0: [7. 5. 6. 6. 4. 4. 4. 5. 5. 6. 4. 4. 5. 5. 6. 4. 2. 0. 5. 5. 9. 3. 2. 6. 6. 4. 2. 6. 3. 2. 0. 5.]
1: [4. 5. 3. 3. 3. 3. 4. 2. 2. 4. 3. 9. 3. 3. 5. 7. 6. 9. 6. 4. 4. 6. 3. 5. 4. 7. 6. 5. 4. 5. 3. 5.]
2: [3. 3. 3. 4. 5. 3. 6. 4. 3. 4. 4. 6. 3. 5. 3. 3. 7. 8. 4. 2. 3. 7. 4. 4. 3. 5. 5. 3. 6. 8. 7. 3.]
3: [9. 6. 6. 6. 3. 6. 3. 4. 4. 6. 4. 2. 5. 4. 5. 6. 4. 4. 6. 5. 6. 6. 0. 5. 4. 5. 3. 4. 3. 3. 2. 3.]
4: [3. 6. 6. 5. 8. 4. 8. 5. 5. 6. 5. 9. 5. 4. 9. 6. 2. 4. 4. 4. 4. 3. 4. 3. 4. 4. 3. 3. 3. 2. 2. 3.]
5: [4. 5. 5. 4. 3. 4. 6. 5. 3. 5. 4. 9. 4. 4. 5. 7. 3. 1. 3. 4. 4. 3. 9. 3. 3. 3. 3. 3. 5. 4. 8. 6.]
6: [3. 5. 4. 3. 5. 5. 8. 2. 4. 4. 4. 9. 4. 4. 5. 5. 4. 2. 2. 3. 4. 4. 6. 3. 2. 3. 6. 3. 6. 4. 8. 4.]
7: [2. 4. 3. 3. 5. 3. 7. 2. 3. 3. 3. 9. 4. 3. 4. 2. 6. 7. 4. 4. 4. 6. 4. 4. 3. 4. 6. 5. 7. 7. 9. 3.]
8: [4. 3. 4. 4. 9. 4. 8. 3. 4. 3. 4. 7. 4. 3. 3. 3. 7. 6. 5. 3. 4. 6. 4. 2. 3. 4. 5. 3. 6. 6. 6. 3.]
9: [4. 2. 4. 4. 4. 5. 2. 2. 5. 4. 6. 0. 3. 3. 6. 3. 4. 8. 5. 2. 4. 4. 6. 6. 7. 6. 7. 5. 7. 7. 6. 3.]
10: [3. 3. 2. 4. 6. 6. 5. 3. 7. 3. 7. 0. 2. 7. 5. 4. 5. 5. 5. 6. 3. 3. 8. 2. 3. 5. 6. 3. 7. 4. 7. 6.]
11: [4. 6. 4. 3. 3. 3. 3. 3. 4. 4. 3. 9. 4. 3. 4. 8. 8. 8. 4. 2. 4. 5. 2. 3. 3. 4. 7. 4. 5. 6. 5. 3.]
12: [3. 4. 4. 4. 4. 3. 4. 3. 9. 4. 3. 1. 4. 3. 4. 3. 8. 8. 4. 3. 4. 6. 4. 4. 3. 5. 8. 4. 6. 7. 4. 3.]
13: [4. 5. 5. 5. 4. 5. 5. 5. 5. 5. 6. 5. 6. 6. 5. 5. 2. 2. 4. 6. 5. 3. 3. 4. 5. 4. 2. 5. 3. 3. 0. 9.]
14: [5. 4. 5. 5. 5. 6. 4. 7. 6. 5. 9. 4. 5. 8. 5. 4. 2. 0. 5. 8. 5. 3. 2. 5. 7. 4. 2. 5. 3. 3. 1. 9.]
15: [6. 4. 4. 7. 4. 7. 3. 7. 3. 4. 5. 2. 7. 5. 3. 4. 2. 0. 6. 7. 5. 3. 1. 9. 9. 5. 2. 9. 3. 3. 1. 4.]
16: [4. 3. 3. 3. 6. 5. 8. 4. 2. 3. 3. 6. 3. 3. 3. 2. 6. 5. 4. 3. 3. 5. 5. 3. 3. 4. 6. 4. 7. 6. 9. 4.]
17: [4. 6. 7. 4. 3. 3. 3. 4. 3. 8. 6. 1. 3. 3. 6. 4. 6. 9. 5. 3. 4. 7. 2. 3. 3. 5. 4. 4. 4. 6. 6. 2.]
18: [3. 6. 4. 2. 5. 4. 5. 3. 3. 4. 3. 9. 4. 5. 5. 8. 5. 3. 3. 3. 4. 4. 7. 2. 2. 3. 8. 1. 6. 5. 8. 4.]
19: [4. 4. 2. 4. 4. 9. 4. 9. 3. 4. 6. 2. 5. 7. 3. 3. 3. 3. 8. 7. 5. 4. 2. 8. 6. 5. 3. 8. 3. 3. 1. 5.]
20: [8. 5. 4. 8. 4. 4. 4. 5. 3. 4. 4. 1. 6. 3. 4. 3. 4. 6. 8. 4. 5. 4. 0. 7. 5. 8. 4. 6. 3. 4. 1. 3.]
21: [5. 7. 4. 5. 3. 4. 3. 3. 4. 5. 3. 3. 4. 3. 3. 7. 6. 3. 3. 3. 4. 5. 5. 3. 2. 4. 4. 2. 6. 6. 9. 5.]
22: [4. 3. 4. 4. 3. 3. 3. 3. 9. 4. 4. 0. 4. 4. 4. 2. 8. 8. 6. 4. 4. 6. 3. 4. 4. 5. 8. 4. 6. 6. 5. 3.]
23: [4. 3. 5. 4. 6. 4. 5. 3. 6. 5. 4. 3. 4. 4. 9. 2. 6. 9. 5. 3. 5. 7. 4. 3. 3. 3. 3. 4. 3. 5. 2. 3.]
24: [3. 3. 5. 3. 3. 3. 3. 4. 7. 4. 4. 1. 3. 3. 5. 3. 9. 9. 5. 3. 6. 7. 3. 4. 4. 5. 5. 4. 5. 7. 4. 3.]
25: [6. 8. 5. 4. 3. 3. 3. 1. 3. 6. 3. 3. 4. 5. 4. 7. 5. 9. 6. 4. 5. 6. 1. 5. 4. 6. 4. 6. 2. 4. 0. 3.]
26: [4. 4. 3. 5. 4. 1. 4. 4. 5. 4. 4. 1. 3. 6. 4. 4. 5. 5. 3. 2. 4. 5. 9. 4. 3. 4. 5. 3. 7. 5. 9. 6.]
27: [2. 3. 6. 3. 4. 3. 2. 3. 8. 5. 6. 3. 3. 3. 5. 3. 6. 7. 4. 3. 4. 5. 5. 3. 5. 5. 9. 2. 7. 6. 5. 4.]
28: [4. 4. 4. 5. 5. 6. 4. 9. 4. 5. 8. 4. 6. 9. 4. 4. 2. 0. 5. 9. 5. 3. 3. 6. 8. 4. 2. 5. 2. 2. 1. 7.]
29: [6. 6. 5. 5. 3. 3. 3. 3. 2. 6. 3. 1. 4. 3. 3. 5. 7. 9. 5. 3. 3. 6. 2. 5. 3. 6. 7. 4. 4. 6. 5. 1.]

[3. 3. 4. 3. 8. 2. 8. 4. 4. 5. 3. 6. 4. 3. 6. 3. 9. 7. 4. 3. 4. 6. 4. 3. 3. 4. 6. 3. 5. 5. 4. 3.] 8 2
[6. 5. 4. 6. 4. 4. 2. 5. 6. 4. 5. 0. 5. 6. 4. 5. 4. 5. 7. 4. 6. 7. 0. 6. 7. 5. 0. 5. 3. 5. 2. 6.] 3 20
[4. 6. 5. 4. 6. 5. 6. 3. 5. 5. 5. 9. 4. 4. 4. 8. 3. 0. 2. 3. 4. 3. 9. 3. 3. 3. 4. 4. 5. 3. 6. 6.] 5 6
[5. 3. 6. 3. 3. 2. 3. 4. 4. 7. 3. 3. 4. 3. 7. 3. 6. 9. 5. 4. 4. 8. 2. 4. 4. 5. 4. 5. 4. 6. 4. 2.] 17 24
[4. 7. 6. 5. 5. 5. 6. 6. 5. 5. 5. 9. 6. 5. 6. 7. 2. 0. 2. 4. 4. 4. 9. 3. 3. 3. 3. 3. 4. 2. 5. 4.] 5 4
[4. 4. 4. 4. 7. 4. 8. 4. 4. 4. 4. 8. 5. 4. 4. 2. 4. 3. 3. 4. 4. 4. 9. 4. 3. 3. 3. 2. 5. 4. 8. 4.] 6 5
[6. 8. 5. 4. 3. 4. 2. 2. 2. 5. 4. 3. 4. 4. 5. 6. 5. 4. 3. 3. 2. 5. 6. 3. 2. 4. 6. 3. 8. 6. 9. 4.] 21 26
[5. 4. 4. 3. 9. 3. 6. 6. 6. 4. 5. 3. 7. 5. 5. 3. 5. 4. 3. 4. 4. 5. 6. 0. 4. 3. 3. 1. 4. 6. 8. 6.] 8 26
[5. 5. 5. 5. 5. 5. 4. 4. 6. 4. 6. 3. 5. 6. 4. 8. 3. 0. 2. 4. 4. 3. 9. 3. 3. 3. 3. 4. 3. 3. 7. 6.] 5 21
[5. 1. 4. 3. 5. 5. 6. 5. 7. 4. 4. 3. 4. 6. 4. 4. 3. 3. 4. 2. 4. 5. 9. 3. 3. 4. 6. 5. 7. 4. 9. 4.] 26 10
[3. 3. 3. 5. 5. 3. 6. 3. 3. 4. 3. 9. 4. 3. 3. 3. 8. 9. 4. 3. 4. 7. 3. 4. 4. 5. 6. 3. 5. 7. 6. 2.] 2 7
[5. 9. 5. 5. 4. 3. 3. 3. 3. 5. 3. 2. 2. 2. 4. 6. 5. 8. 5. 4. 5. 6. 2. 6. 4. 6. 4. 7. 3. 5. 2. 2.] 25 29
[6. 4. 5. 4. 6. 6. 4. 5. 6. 4. 5. 3. 5. 4. 8. 4. 2. 0. 2. 4. 4. 3. 9. 1. 4. 4. 4. 5. 5. 4. 9. 7.] 5 26
[8. 5. 5. 8. 4. 4. 5. 5. 4. 5. 5. 3. 6. 5. 5. 4. 2. 0. 5. 6. 9. 3. 1. 6. 5. 3. 2. 6. 2. 2. 1. 6.] 0 13
[4. 7. 5. 5. 4. 3. 3. 0. 4. 4. 4. 2. 3. 3. 4. 7. 5. 4. 3. 2. 4. 5. 7. 3. 3. 4. 6. 2. 8. 6. 9. 3.] 21 26
